In the rows, 128 means zero.
One turn sends every row of this set to another row. A few are shown first. Where does it send the rows asked after them?
Zupad: [101 133 114  98 124 110 123 108 102 118 146 150]
gege: [104  96 107 117 112 128 119 131 112 162 118 158]
met: [118 100 129  88 127 135 126 114 118 151 145 168]
ruk: [145 126 103 109 129 101 123 127 108 149 118 152]
Nafol: [149 112 101 105  99 107 122 116 138 135 147 155]
vituf: [109 117 102 107  97 109  98 117 104 148 165 143]
vosun: [136 102 126 101  90 110 125 112 108 157 162 149]
Pokug: [117 121 133 109  87  97 104 124 116 141 120 154]
lifa: [115 109 112 118  95 112 148 115 124 124 135 169]
zim: [127 121 120 101  97 125  91 128 110 156 128 141]
rogef: [114  95  98 124 131 125 131 125 119 136 136 154]
Mogi: [131 123 102 128 118 124 125 127  84 141 145 144]
kof: [ 99 119 120 121 128 115 117  93 130 145 145 159]
bova: [123 126 132 107  96 104 122 111 118 121 155 178]
Mor: [131 120 138 131 125 109 100 119 118 143 127 150]

kof turns into vosun
rogef turns into bova
Now find these:
Nafol turns into Mor
gege turns into lifa
Zupad turns into vituf

One turn sends every row of this set to another row. A few are shown first. Where does it send the rows asked after them?
tivep: [110 112 120 110 143 124 133 104 122 158  94 103 119 134]
tipu: [ 92 105 126 117 148 132 134 100 118 155  92 119 115 134]
Mek: [105 111 138 116 154 127 133  90 105 150  95 109 115 135]
gena: [105 149 144 125 151 141 119  84 142 153  97 137 113 126]
davaf: [118 147 146 114 158 140 115 128 129 126 106 145 106 145]
Teg: [100 129 165 124 147 144 108 116 105 140 114 110 143 141]
Bapi: [107 137 163 113 149 137 117 118 103 137 119 125 147 133]
gebi: [120 140 146 119 147 154 110 130 130 126 112 132  97 145]
ras: [107 133 123 150 146 143 136 134 114 157 110 126 122 113]
pezi: [115 133 127 148 160 152 131 138 126 150  93 122 125 120]
Ronad: [114 110 143 113 146 128 137  97 108 157 100 103 115 127]
zinet: [113 139 127 136 157 162 128 140 121 153 101 121 128 119]
nipap: [ 94 155 119 141 154 153 120 133 112 152  95 122 113 121]
nanal: [116 103 135 127 154 119 123 105 120 139  92 120 121 128]
kuvom: [113 135 153 112 139 133 121 133 126 125 119 127  92 137]
miker: [120 157 145 133 139 108 118 130 125 170 105 118 103 150]
fera: [110 161 139 134 139 114 121 128 119 172  99 107  99 149]
tir: [116 146 146 117 153 151 126 143 114 125 104 134 105 143]
vozal: [ 98 140 124 135 140 152 130 144 126 165 105 126 127 118]
Nafu: [105 132 158 126 147 132 123 108 100 142 101 117 152 138]
bul: [124 165 144 117 137 133 121  92 130 160  94 135 113 142]
Buki: [106 167 140 114 141 135 114  85 123 150 104 131 126 142]
mog: [105 135 148 127 135 105 123 131 128 175 108 125 102 146]
potud: [ 90 146 158 124 144 136 112 126 118 145 110 107 151 135]
rap: [120 147 154 110 136 115 117 125 118 180 109 109 109 133]
suviz: [105 145 147 129 156 114 124 134 123 181  99 117  97 145]
vafa: [113 158 147 129 138 142 106  83 131 157 105 128 118 141]

zinet turns into Mek
Teg turns into vafa
vozal turns into tipu
Now find these:
davaf turns into Bapi
ras turns into tivep
rap turns into nipap
bul turns into tir
gena turns into kuvom
fera turns into pezi

